In the data rows, 128 means zero.
Here are some points:
[255, 123, 112, 255, 128, 139, 163, 102, 127, 140, 101, 147, 114, 152, 123, 249]
[144, 152, 86, 126, 104, 166, 93, 142, 114, 158, 100, 206, 131, 177, 37, 195]
[116, 122, 132, 106, 97, 97, 104, 155, 125, 102, 103, 114, 165, 117, 227, 102]
[224, 100, 146, 173, 60, 182, 123, 111, 102, 196, 101, 241, 80, 177, 143, 240]
[104, 101, 85, 136, 131, 145, 170, 109, 132, 134, 136, 96, 92, 134, 77, 135]
[104, 156, 148, 130, 99, 166, 115, 114, 128, 148, 89, 161, 120, 146, 97, 148]
[153, 175, 164, 130, 104, 188, 113, 110, 123, 178, 96, 196, 116, 139, 134, 165]
[125, 94, 105, 132, 112, 114, 142, 140, 129, 105, 132, 137, 124, 138, 90, 112]
[129, 175, 153, 134, 95, 172, 100, 110, 122, 165, 98, 186, 122, 145, 102, 149]
[114, 132, 109, 123, 126, 146, 124, 105, 133, 123, 114, 124, 117, 142, 86, 130]
[112, 102, 81, 112, 152, 106, 167, 131, 147, 117, 159, 93, 109, 119, 91, 98]
[115, 113, 135, 109, 105, 103, 117, 124, 132, 114, 90, 104, 153, 114, 150, 126]
[120, 116, 114, 90, 117, 102, 134, 122, 118, 109, 103, 102, 145, 128, 96, 111]
[145, 160, 138, 161, 94, 177, 115, 105, 124, 156, 86, 177, 117, 153, 95, 159]
[115, 118, 200, 166, 103, 104, 146, 124, 124, 142, 91, 105, 147, 118, 255, 112]
[109, 113, 97, 107, 139, 97, 142, 133, 138, 103, 140, 104, 138, 121, 90, 109]
[122, 112, 94, 106, 193, 104, 157, 146, 136, 111, 215, 101, 113, 119, 87, 110]
[123, 107, 178, 107, 95, 105, 120, 127, 125, 129, 88, 116, 138, 123, 212, 113]
[139, 120, 101, 107, 218, 105, 147, 162, 133, 109, 250, 106, 114, 120, 88, 112]
[113, 114, 91, 105, 157, 107, 147, 133, 138, 107, 156, 115, 129, 126, 82, 109]
[113, 112, 97, 109, 168, 108, 148, 137, 139, 104, 176, 105, 118, 121, 85, 107]
[111, 149, 203, 109, 101, 134, 112, 107, 122, 170, 95, 145, 117, 118, 203, 113]
[200, 130, 100, 248, 163, 138, 166, 109, 119, 129, 146, 114, 119, 145, 84, 189]
[107, 115, 97, 115, 136, 109, 138, 132, 137, 103, 128, 97, 130, 121, 93, 99]
[109, 143, 126, 132, 106, 173, 116, 103, 124, 131, 96, 146, 118, 148, 79, 143]
[123, 117, 101, 106, 113, 103, 109, 173, 134, 104, 147, 106, 162, 117, 109, 115]
[153, 114, 98, 178, 173, 129, 164, 108, 132, 106, 174, 105, 113, 130, 80, 147]
[109, 184, 225, 114, 99, 173, 114, 113, 127, 177, 92, 221, 115, 133, 220, 120]
[197, 105, 93, 110, 179, 107, 107, 210, 139, 100, 255, 100, 133, 109, 88, 121]
[114, 125, 145, 111, 105, 118, 114, 115, 129, 125, 95, 122, 137, 118, 115, 109]
[108, 114, 157, 104, 100, 106, 124, 121, 122, 134, 97, 108, 134, 117, 166, 108]
[152, 119, 101, 110, 138, 104, 111, 180, 135, 104, 209, 105, 154, 117, 83, 109]
[130, 118, 112, 107, 99, 107, 112, 180, 119, 107, 95, 109, 183, 117, 255, 112]
[93, 153, 187, 109, 140, 141, 114, 116, 123, 173, 88, 153, 103, 124, 167, 119]
[111, 182, 205, 108, 103, 174, 114, 107, 120, 178, 100, 202, 118, 131, 188, 113]
[111, 114, 105, 109, 191, 107, 143, 158, 142, 105, 208, 108, 118, 118, 89, 109]
[85, 103, 114, 97, 180, 97, 145, 151, 149, 109, 174, 121, 126, 120, 99, 122]
[153, 139, 96, 175, 121, 150, 130, 108, 131, 142, 114, 128, 119, 144, 96, 151]
[129, 124, 98, 146, 139, 148, 139, 107, 135, 120, 131, 116, 115, 137, 84, 137]
[121, 116, 101, 107, 181, 107, 147, 149, 137, 106, 196, 109, 123, 117, 84, 109]
[134, 118, 101, 138, 175, 126, 155, 113, 139, 105, 175, 108, 115, 118, 85, 122]
[128, 142, 112, 142, 93, 162, 91, 71, 128, 153, 102, 160, 100, 144, 98, 129]
[173, 173, 174, 130, 101, 195, 113, 117, 131, 187, 86, 204, 113, 139, 147, 165]
[111, 120, 109, 109, 124, 103, 131, 127, 139, 107, 116, 110, 141, 117, 90, 107]
[151, 114, 102, 155, 216, 106, 169, 132, 132, 104, 233, 109, 115, 122, 85, 115]
[112, 143, 127, 115, 101, 151, 112, 109, 133, 136, 98, 134, 113, 140, 87, 118]
[104, 118, 97, 111, 144, 108, 127, 153, 131, 103, 137, 108, 149, 126, 94, 112]
[162, 117, 83, 107, 95, 86, 99, 192, 127, 106, 103, 123, 170, 116, 255, 98]
[108, 112, 100, 106, 146, 109, 136, 143, 133, 105, 153, 113, 135, 121, 80, 113]
[109, 116, 109, 111, 202, 105, 151, 154, 150, 101, 203, 116, 122, 115, 97, 117]
[112, 142, 143, 110, 103, 141, 107, 101, 131, 138, 95, 136, 118, 127, 90, 114]
[136, 133, 63, 112, 112, 93, 109, 103, 143, 104, 167, 145, 94, 134, 124, 83]
[90, 103, 135, 103, 126, 102, 123, 152, 138, 104, 102, 121, 149, 117, 128, 121]
[109, 119, 125, 111, 107, 107, 112, 165, 125, 103, 99, 108, 172, 118, 240, 108]
[112, 104, 97, 97, 121, 108, 141, 128, 129, 106, 125, 114, 127, 127, 87, 117]
[115, 119, 95, 109, 116, 104, 109, 163, 136, 105, 141, 109, 163, 120, 96, 108]
[190, 107, 95, 191, 182, 119, 163, 87, 110, 94, 169, 95, 111, 160, 110, 163]
[121, 115, 88, 121, 188, 102, 143, 138, 135, 99, 212, 111, 115, 119, 97, 102]
[105, 139, 129, 117, 120, 142, 121, 105, 131, 133, 89, 129, 121, 130, 92, 112]
[127, 126, 129, 100, 92, 102, 148, 112, 112, 143, 135, 106, 120, 159, 131, 119]
[189, 119, 100, 102, 106, 110, 113, 216, 113, 109, 91, 120, 178, 123, 255, 115]
[148, 113, 105, 152, 205, 104, 168, 125, 134, 101, 209, 111, 116, 120, 84, 120]
[114, 120, 95, 107, 147, 100, 130, 143, 139, 103, 164, 111, 134, 121, 90, 100]
Then 16 other points, each followed by its number:
[116, 122, 89, 108, 132, 100, 129, 131, 136, 103, 135, 114, 133, 119, 96, 101] 0
[101, 120, 123, 99, 112, 105, 123, 141, 122, 102, 98, 113, 152, 119, 120, 117] 1
[124, 141, 119, 132, 97, 170, 108, 93, 121, 146, 94, 153, 113, 139, 81, 139] 2
[131, 177, 178, 121, 41, 163, 70, 130, 108, 164, 69, 180, 129, 170, 83, 148] 3
[139, 164, 98, 181, 87, 187, 114, 90, 96, 164, 108, 144, 95, 145, 90, 198] 4
[88, 114, 216, 196, 107, 133, 162, 130, 116, 144, 91, 109, 144, 119, 255, 107] 5
[119, 118, 99, 107, 180, 110, 139, 132, 142, 115, 198, 110, 112, 129, 106, 109] 6
[107, 97, 84, 130, 220, 112, 202, 149, 159, 115, 225, 94, 93, 117, 87, 98] 7
[110, 169, 167, 114, 99, 150, 107, 103, 124, 148, 96, 167, 114, 130, 105, 114] 8
[130, 155, 145, 124, 110, 177, 116, 120, 135, 150, 85, 159, 108, 145, 85, 141] 9
[119, 113, 101, 104, 167, 98, 157, 134, 130, 106, 195, 101, 108, 122, 97, 114] 10
[253, 179, 234, 163, 99, 203, 120, 103, 119, 245, 99, 255, 117, 123, 224, 242] 11
[75, 98, 85, 109, 142, 145, 142, 141, 120, 94, 133, 125, 142, 129, 45, 120] 12
[90, 82, 91, 97, 147, 78, 112, 178, 135, 106, 98, 88, 135, 132, 139, 126] 13
[121, 130, 106, 152, 96, 169, 154, 111, 123, 178, 104, 138, 88, 143, 85, 163] 14
[222, 150, 110, 237, 97, 173, 108, 112, 112, 197, 105, 205, 123, 155, 130, 248] 15
Which of these numbered points is nearest to each point below by angle, seen from the average point of the first points? Its number follows each.
[112, 113, 103, 105, 145, 104, 137, 129, 134, 104, 142, 108, 134, 118, 84, 107] > 0
[128, 166, 136, 138, 102, 177, 111, 111, 122, 159, 97, 163, 118, 149, 93, 152] > 9
[100, 95, 119, 82, 119, 90, 110, 181, 120, 108, 93, 117, 174, 130, 249, 127] > 13
[111, 121, 188, 142, 106, 108, 137, 127, 117, 144, 90, 110, 148, 123, 255, 108] > 5
[146, 145, 106, 173, 110, 167, 113, 105, 124, 148, 100, 143, 113, 144, 87, 176] > 4
[109, 154, 170, 110, 110, 153, 119, 106, 126, 149, 95, 156, 116, 124, 120, 112] > 8
[111, 110, 99, 136, 149, 151, 142, 103, 135, 111, 134, 110, 117, 128, 75, 136] > 12
[108, 113, 91, 101, 130, 83, 137, 152, 131, 105, 147, 102, 157, 127, 94, 111] > 0
[120, 116, 189, 124, 96, 103, 137, 117, 108, 130, 93, 101, 155, 127, 255, 106] > 5
[97, 95, 137, 128, 141, 136, 148, 119, 120, 121, 135, 148, 108, 100, 48, 155] > 12
[141, 140, 183, 116, 32, 104, 76, 146, 108, 127, 59, 141, 161, 155, 129, 126] > 3
[123, 139, 105, 139, 116, 156, 120, 107, 130, 133, 111, 134, 116, 140, 84, 142] > 2
[131, 111, 98, 92, 163, 82, 150, 145, 121, 108, 200, 88, 131, 129, 109, 106] > 10
[89, 80, 118, 121, 143, 133, 115, 120, 139, 104, 85, 107, 103, 96, 118, 145] > 13
[157, 121, 98, 191, 191, 129, 174, 105, 129, 111, 164, 114, 119, 133, 93, 149] > 7
[131, 114, 98, 110, 228, 109, 146, 153, 154, 83, 241, 110, 110, 135, 103, 109] > 6
[113, 116, 99, 117, 150, 138, 145, 104, 137, 108, 132, 112, 118, 142, 92, 120] > 12
[108, 120, 110, 108, 127, 131, 136, 114, 136, 116, 113, 113, 126, 127, 84, 112] > 12
[92, 138, 130, 109, 103, 165, 118, 103, 117, 133, 95, 130, 110, 131, 74, 120] > 2
[103, 114, 97, 127, 142, 101, 128, 142, 140, 99, 148, 85, 119, 116, 101, 76] > 0
[114, 116, 195, 141, 103, 104, 134, 141, 124, 106, 97, 107, 171, 121, 255, 113] > 5
[117, 117, 96, 106, 117, 107, 114, 158, 124, 106, 146, 91, 148, 127, 101, 98] > 0
[115, 141, 118, 126, 114, 159, 117, 107, 130, 133, 100, 132, 118, 141, 85, 133] > 2
[143, 115, 105, 167, 171, 134, 156, 113, 133, 104, 165, 110, 115, 133, 89, 149] > 7
[154, 118, 101, 183, 171, 135, 159, 108, 132, 106, 172, 109, 115, 131, 85, 151] > 7
[72, 99, 91, 122, 113, 146, 189, 113, 130, 182, 103, 112, 72, 142, 67, 113] > 14
[108, 98, 205, 120, 104, 100, 122, 107, 120, 165, 84, 107, 116, 123, 243, 121] > 5
[128, 114, 91, 146, 200, 112, 160, 118, 148, 107, 187, 94, 115, 125, 71, 125] > 7
[173, 116, 105, 109, 102, 101, 108, 197, 132, 103, 157, 109, 171, 117, 177, 108] > 13
[156, 113, 98, 196, 233, 110, 168, 121, 121, 98, 238, 104, 120, 117, 85, 133] > 7
[100, 163, 179, 109, 102, 176, 119, 106, 113, 160, 89, 170, 109, 132, 129, 122] > 8
[178, 179, 192, 125, 103, 192, 116, 108, 122, 198, 102, 225, 116, 138, 182, 175] > 11
[157, 117, 109, 114, 234, 110, 138, 180, 144, 103, 255, 116, 119, 117, 95, 110] > 6
[135, 93, 101, 119, 136, 144, 149, 111, 118, 115, 138, 124, 95, 154, 83, 149] > 14
[112, 119, 193, 141, 103, 105, 137, 141, 121, 107, 99, 107, 165, 118, 255, 109] > 5
[142, 110, 119, 90, 158, 126, 147, 157, 129, 118, 136, 105, 100, 117, 82, 129] > 10
[129, 168, 144, 141, 89, 176, 104, 112, 123, 156, 88, 167, 123, 154, 86, 152] > 9
[125, 115, 103, 126, 168, 116, 157, 125, 141, 104, 155, 121, 118, 127, 89, 109] > 7
[172, 118, 99, 107, 100, 104, 109, 200, 131, 105, 153, 113, 172, 120, 188, 112] > 13
[111, 126, 221, 147, 99, 105, 118, 109, 122, 184, 97, 108, 118, 117, 255, 111] > 5
[107, 115, 199, 126, 102, 105, 122, 116, 123, 152, 97, 114, 136, 121, 247, 114] > 5
[114, 115, 100, 113, 140, 104, 130, 149, 132, 113, 146, 115, 147, 129, 87, 101] > 0
[159, 158, 121, 170, 97, 177, 111, 114, 124, 156, 91, 155, 113, 149, 82, 174] > 4
[126, 102, 128, 112, 175, 115, 185, 124, 112, 102, 182, 97, 67, 105, 103, 122] > 10
[113, 116, 190, 138, 102, 103, 131, 124, 123, 142, 96, 105, 144, 117, 255, 110] > 5
[113, 119, 131, 106, 107, 104, 121, 137, 131, 107, 95, 107, 155, 117, 134, 111] > 1
[127, 117, 102, 115, 186, 107, 155, 135, 139, 103, 195, 107, 119, 116, 86, 110] > 10
[113, 118, 103, 108, 140, 106, 127, 148, 135, 103, 146, 108, 145, 118, 84, 111] > 0
[112, 118, 124, 106, 115, 104, 125, 129, 135, 106, 99, 108, 144, 120, 109, 108] > 1
[136, 116, 101, 110, 208, 105, 142, 162, 136, 105, 245, 109, 121, 118, 86, 107] > 6
[111, 130, 102, 115, 130, 144, 131, 106, 138, 121, 122, 120, 119, 135, 83, 118] > 12
